The rows of Y fall into several groups, and each row is roughly a mix of its group's hidden directions; one row fits no group.
Y:
[1.044 1.303 0.976 0.809 -1.382 4.081 -1.682 0.319 -2.636 1.387]
[-0.674 -0.101 1.443 -0.011 -3.084 -1.213 -2.490 -3.051 2.114 -1.122]
[-0.074 -1.066 2.273 -0.961 -0.063 -3.057 0.124 -3.015 2.962 0.555]
[0.357 1.380 2.751 -0.509 -1.171 -1.417 -2.487 -3.375 0.063 -1.987]
[-2.692 -0.466 -1.673 3.663 2.632 1.199 0.199 1.060 0.810 0.948]
[-0.977 -2.672 -0.933 -0.464 -0.403 2.367 0.287 1.189 3.331 2.689]
[-1.942 -4.233 2.023 -0.585 -0.706 0.533 -1.647 0.055 0.713 2.151]
[-0.303 -0.198 0.444 0.397 0.122 2.969 0.882 0.862 2.579 4.156]
[-3.397 1.501 -0.097 0.577 2.143 -1.011 1.627 -0.587 -1.923 2.886]
[4.566 -2.558 -1.104 0.064 -1.319 -0.441 1.975 0.193 -0.357 -0.395]
[-3.994 -1.490 0.988 1.157 2.767 0.222 -1.834 -0.208 0.102 1.777]
[-1.626 2.690 1.104 -1.390 -0.484 3.827 -1.075 -0.119 -2.381 -0.096]
[-0.222 4.396 0.867 0.281 -1.935 2.342 0.420 0.501 -1.076 -1.937]
[1.102 0.019 -3.540 2.159 -2.349 2.975 -0.251 1.312 -0.448 -0.012]
[-3.238 -2.056 -0.112 1.222 3.119 0.920 -0.808 1.785 1.791 0.965]
[1.440 3.959 -0.961 1.736 0.904 1.853 0.875 2.493 0.878 1.040]
[1.346 -3.532 -2.318 -2.144 -0.160 -2.692 1.314 -0.284 -0.210 1.175]
[-0.285 1.871 0.837 -0.943 1.870 2.367 0.751 2.991 -2.880 -1.640]
[-0.267 -2.076 2.233 -1.404 -0.112 0.373 -1.250 -2.893 -2.613 2.552]
[-3.652 0.749 0.501 -1.215 1.680 -0.101 -1.664 0.284 2.162 2.964]
[0.373 2.382 -2.116 -2.817 -2.484 0.117 0.380 -0.781 -2.438 -1.912]
[2.173 -0.742 1.440 -2.961 -2.713 -1.634 0.544 -2.587 1.122 0.616]
[-1.289 -3.152 0.627 1.621 -1.860 -0.157 -2.227 0.164 1.879 2.855]
[-2.398 2.186 0.672 -0.395 3.769 -0.319 0.517 1.602 -1.145 2.276]
[3.659 -1.287 -0.978 2.502 -1.771 -0.315 0.669 -0.147 2.007 -2.184]
[-2.921 1.193 -0.103 0.443 3.494 -0.065 -0.601 1.471 1.357 2.833]
[-0.945 -2.433 -0.617 -2.934 0.908 1.208 0.999 3.859 0.048 0.886]
[1.667 1.055 1.262 -1.038 1.867 -3.227 -0.317 -1.801 0.592 -3.258]
[0.064 -0.038 -1.755 0.796 1.602 2.097 1.799 2.679 1.144 3.516]
[0.458 2.198 -0.031 2.248 2.082 2.214 -1.382 2.526 -0.276 2.659]
[-4.885 0.410 0.564 -1.720 2.462 -0.412 -0.113 -0.619 -0.590 0.696]
[0.255 -1.283 -1.258 -0.808 -1.777 2.677 2.084 -0.482 -3.972 0.380]
[-2.299 -1.044 -3.010 2.528 3.023 0.519 0.762 -0.241 1.105 1.293]
[2.037 2.066 -3.075 2.236 1.346 1.348 1.546 1.662 -0.800 1.572]
[-2.695 -0.876 0.151 -0.382 -1.310 0.006 1.440 -3.470 -2.710 -1.843]
[-1.034 -1.440 1.788 -1.118 -3.373 0.481 -0.349 -2.746 2.625 1.006]
[-2.912 0.394 1.316 -1.691 -0.346 1.738 2.269 -1.813 0.192 3.151]
[-2.291 -0.914 -0.377 -2.391 -4.004 1.146 -0.234 -1.776 -0.032 -1.508]
[2.987 -1.605 0.057 -0.772 -1.539 -0.169 -0.771 0.278 -1.819 -4.036]
[-1.494 0.432 1.941 -1.727 -2.030 3.743 -1.395 0.705 -1.101 1.951]
[-0.029 -3.466 -2.205 0.672 2.298 -2.376 2.202 0.115 -1.214 -0.421]
[0.948 3.569 -2.026 1.125 1.597 0.143 1.761 1.951 2.380 0.785]
[2.945 0.308 -1.550 1.310 -1.298 -2.249 2.767 0.009 1.436 2.327]
[-1.030 1.626 1.375 -1.265 3.372 0.816 0.854 3.292 -1.942 0.448]
[3.676 -2.400 0.014 -0.232 -1.784 -1.827 0.288 0.258 -2.566 1.478]
[-2.490 -0.438 3.094 -2.050 2.803 -0.070 1.511 0.352 1.171 1.720]
[1.998 -2.421 -0.649 -1.191 0.097 -3.143 0.230 0.544 1.160 -3.390]
[-1.535 3.486 2.555 -1.893 -2.236 0.515 1.107 -1.462 -0.915 0.822]
[1.662 1.934 -0.568 2.780 1.024 1.012 -0.585 2.006 -1.042 3.562]
[0.485 2.338 1.899 2.593 -1.604 -0.042 -2.775 -0.679 2.793 0.450]
[0.513 1.382 0.804 3.280 0.161 1.046 -0.766 0.894 3.135 2.975]
[1.314 2.668 1.707 0.899 1.351 1.063 1.162 -2.372 3.356 1.004]
[-1.312 -4.107 -2.760 -0.872 -0.941 -1.794 0.870 0.106 -1.610 -0.579]
[-2.822 1.344 0.929 1.639 2.175 1.362 -1.043 0.592 0.190 3.660]
[-0.748 -2.160 -1.684 1.490 3.007 -0.218 0.019 1.856 2.110 2.739]
[1.967 2.890 -3.174 1.601 0.370 -1.764 1.735 0.080 1.164 -1.512]
[3.188 -0.971 1.553 -1.238 -2.304 -1.929 1.382 -2.610 0.432 -1.331]
[-2.206 -1.820 0.867 1.699 -0.542 0.843 -3.268 -0.996 -0.591 3.151]
[-0.755 2.739 -0.258 -0.023 -3.664 2.789 -0.243 -2.197 -0.235 0.693]
[-2.381 1.937 0.018 -0.483 3.255 2.428 -2.030 2.114 0.006 0.191]
[-4.479 -0.300 0.114 0.821 2.948 -0.765 -1.013 -0.866 -0.111 1.692]
[-1.671 0.901 0.379 -1.528 -3.877 1.477 -2.199 -1.981 -0.400 -1.598]
[-0.372 -3.038 1.474 -1.568 3.007 -0.133 0.392 0.643 -3.292 0.552]
[0.194 -2.640 1.931 -1.335 -1.712 -1.932 -0.667 -3.183 1.399 -1.747]
[1.306 -0.079 3.029 0.294 0.700 -3.115 1.499 -2.404 0.549 -2.296]
[-0.019 1.575 2.933 -2.568 -1.071 -2.380 0.514 -3.161 -0.134 -0.047]
[-0.599 1.669 2.471 1.046 2.318 2.521 -0.198 3.375 -0.013 -1.123]
[-0.023 -1.304 -1.995 2.213 3.525 -1.033 -0.260 2.011 0.934 2.391]
[-3.303 1.366 0.090 -3.049 0.879 0.833 0.259 -0.873 -1.833 -2.650]
[-2.343 -0.729 0.360 -2.267 -4.121 1.416 -1.046 -1.337 0.461 -1.182]
[-0.558 2.612 -0.229 -0.482 2.892 -2.396 1.011 2.475 1.870 1.612]
[0.129 -1.119 1.144 -1.843 -3.769 1.545 -0.502 -2.529 0.487 -2.306]
[2.223 1.076 -1.619 1.292 3.015 -0.781 1.264 3.069 0.811 1.732]
[2.311 -3.245 -0.264 -3.176 -2.246 -0.854 -0.902 -0.503 1.071 0.869]
[0.975 -1.774 -0.682 2.056 -0.940 1.605 -1.155 -0.220 3.975 2.309]
[-2.276 3.713 0.242 -1.452 0.298 -0.566 -0.025 -1.453 -1.329 3.057]
[3.721 1.523 -1.086 2.021 0.531 -0.702 0.566 2.626 1.905 1.310]
[-0.224 -4.475 -2.994 -1.474 0.788 -1.149 0.440 -0.868 -0.804 0.124]
[0.234 -0.919 -0.650 -0.620 -0.167 -2.503 -1.158 -1.598 3.620 3.125]
[0.870 2.413 -1.043 0.099 3.268 -2.342 1.126 3.065 -0.507 -0.058]
[-2.365 -0.083 2.039 -0.556 -1.173 0.086 0.500 -2.777 3.696 1.300]
[-0.529 -2.038 -2.110 -1.624 -0.356 -2.087 0.301 3.073 2.161 -2.134]
[0.887 0.779 -0.842 -0.895 3.453 0.799 2.264 3.631 -0.963 -0.257]
[-0.956 1.670 -1.533 -2.398 -0.563 2.290 2.248 2.538 0.604 -2.354]
[3.279 0.711 0.398 -2.136 -3.555 1.569 1.870 -0.152 -0.398 -0.114]
[-2.451 1.476 -0.520 -0.895 1.595 2.584 1.080 1.992 -1.441 3.014]
[-2.505 -1.054 -0.851 -3.858 -0.636 0.756 0.562 -2.048 -1.778 -1.766]
[0.742 2.057 2.702 2.763 -0.251 -0.917 -2.337 -2.732 0.927 -0.596]
[-2.061 2.966 -0.559 0.243 1.425 0.801 -0.395 1.501 2.061 3.467]
[-1.224 -4.659 0.123 -1.024 1.508 -2.313 0.711 -0.147 0.366 -1.486]
[3.326 -1.322 1.399 -0.498 -0.367 -3.066 -0.738 -0.437 1.427 -2.729]
[-1.334 0.407 -0.101 -0.651 3.238 -0.665 1.597 0.825 -0.080 4.269]
[0.803 -2.436 -0.572 1.424 3.172 -3.592 0.570 0.566 -0.274 -1.466]
[2.014 -1.631 -1.597 1.186 3.004 -2.260 0.977 0.854 -0.491 2.835]
[-0.553 -1.704 1.213 -2.834 2.169 -1.268 0.187 1.923 -0.718 -3.390]
[-3.321 1.555 -0.478 0.165 2.663 0.599 0.025 0.605 2.077 2.989]
[3.394 -2.912 -2.330 -1.239 -0.704 -0.231 0.874 0.956 -0.448 2.319]
[-0.350 3.187 0.434 0.653 0.382 2.493 -0.014 0.910 -2.377 3.322]
[0.415 -4.280 -1.047 2.210 0.015 -1.630 -0.971 -1.601 1.467 -1.406]
[4.552 -0.462 -1.141 1.996 -0.152 -1.948 0.677 1.977 0.558 0.226]
[0.508 -0.538 1.599 -1.921 3.504 -0.814 0.188 3.318 0.810 -1.825]
[1.109 1.644 -2.042 1.921 1.434 0.985 0.770 3.236 -2.540 1.560]
[0.105 -1.606 -0.345 -2.082 1.729 -2.296 -0.257 2.489 -2.201 -2.891]
[0.656 1.263 3.178 2.500 3.034 1.203 0.538 -2.117 0.225 0.959]
[-1.031 -0.604 1.876 1.129 -0.176 -0.035 -1.450 -0.008 3.571 3.696]
[-2.319 3.396 -0.256 -2.509 -0.173 -0.769 2.942 -1.071 -0.647 0.810]
[0.469 2.877 -1.588 -3.468 1.782 0.678 0.319 2.612 -0.066 -1.073]
[0.743 -3.224 0.241 -1.980 -0.740 -1.534 -1.040 -0.492 0.499 -3.920]
[2.545 1.982 2.673 -2.248 -1.451 0.203 0.010 1.549 1.390 -2.384]
[-3.629 0.249 -0.774 -0.190 2.717 1.571 -1.244 2.306 -0.894 1.840]
[1.587 1.406 0.492 0.582 0.131 -1.447 0.052 -0.431 -4.005 -3.369]
[-0.610 0.523 0.424 -2.741 -3.064 -1.199 -1.922 -1.606 -0.470 -3.018]

Here is one row of each group, with its name. Which group are the others in?
[1.970 -1.980 -2.699 1.587 -0.728 1.783 1.611 0.790 -3.169 -0.440]  K
[-2.285 -4.612 -1.998 -0.781 -1.248 -0.333 1.199 0.458 0.588 0.123]  Z
[4.549 -0.097 0.079 1.326 -0.138 -0.075 -1.384 2.932 1.061 0.800]  G

[-0.147 -0.016 0.292 1.276 3.279 1.862 1.343 3.320 -2.404 0.447]  Z
[2.424 0.636 1.418 -3.186 -2.557 0.533 0.655 -0.062 -2.445 -1.758]  K
[-0.205 -5.255 -0.523 -1.578 -0.616 1.554 -0.076 0.590 0.863 0.672]  K
[-4.643 -1.426 -0.240 -0.675 0.280 0.779 -1.104 -2.117 -1.598 1.312]  K
[-1.582 -1.669 0.245 -0.972 -2.383 -1.525 -0.667 -3.235 -0.548 -3.044]  Z
[0.446 3.186 -2.222 2.164 -0.639 -0.155 0.695 0.327 -2.406 -2.826]  Z
[0.126 -1.542 -0.407 -2.015 3.265 -3.083 -0.821 2.655 -0.507 0.056]  G
[-2.988 1.057 -0.299 -3.999 0.571 0.593 0.641 -0.874 -2.239 -1.332]  G
[3.093 0.168 -1.865 0.848 1.213 1.149 1.428 3.709 -1.515 0.305]  K
[-2.145 -1.265 2.311 -2.318 -1.146 2.387 -0.539 -1.464 -2.842 -0.570]  Z
[1.910 1.425 -1.314 -0.038 1.017 1.301 1.566 0.794 1.626 4.348]  Z
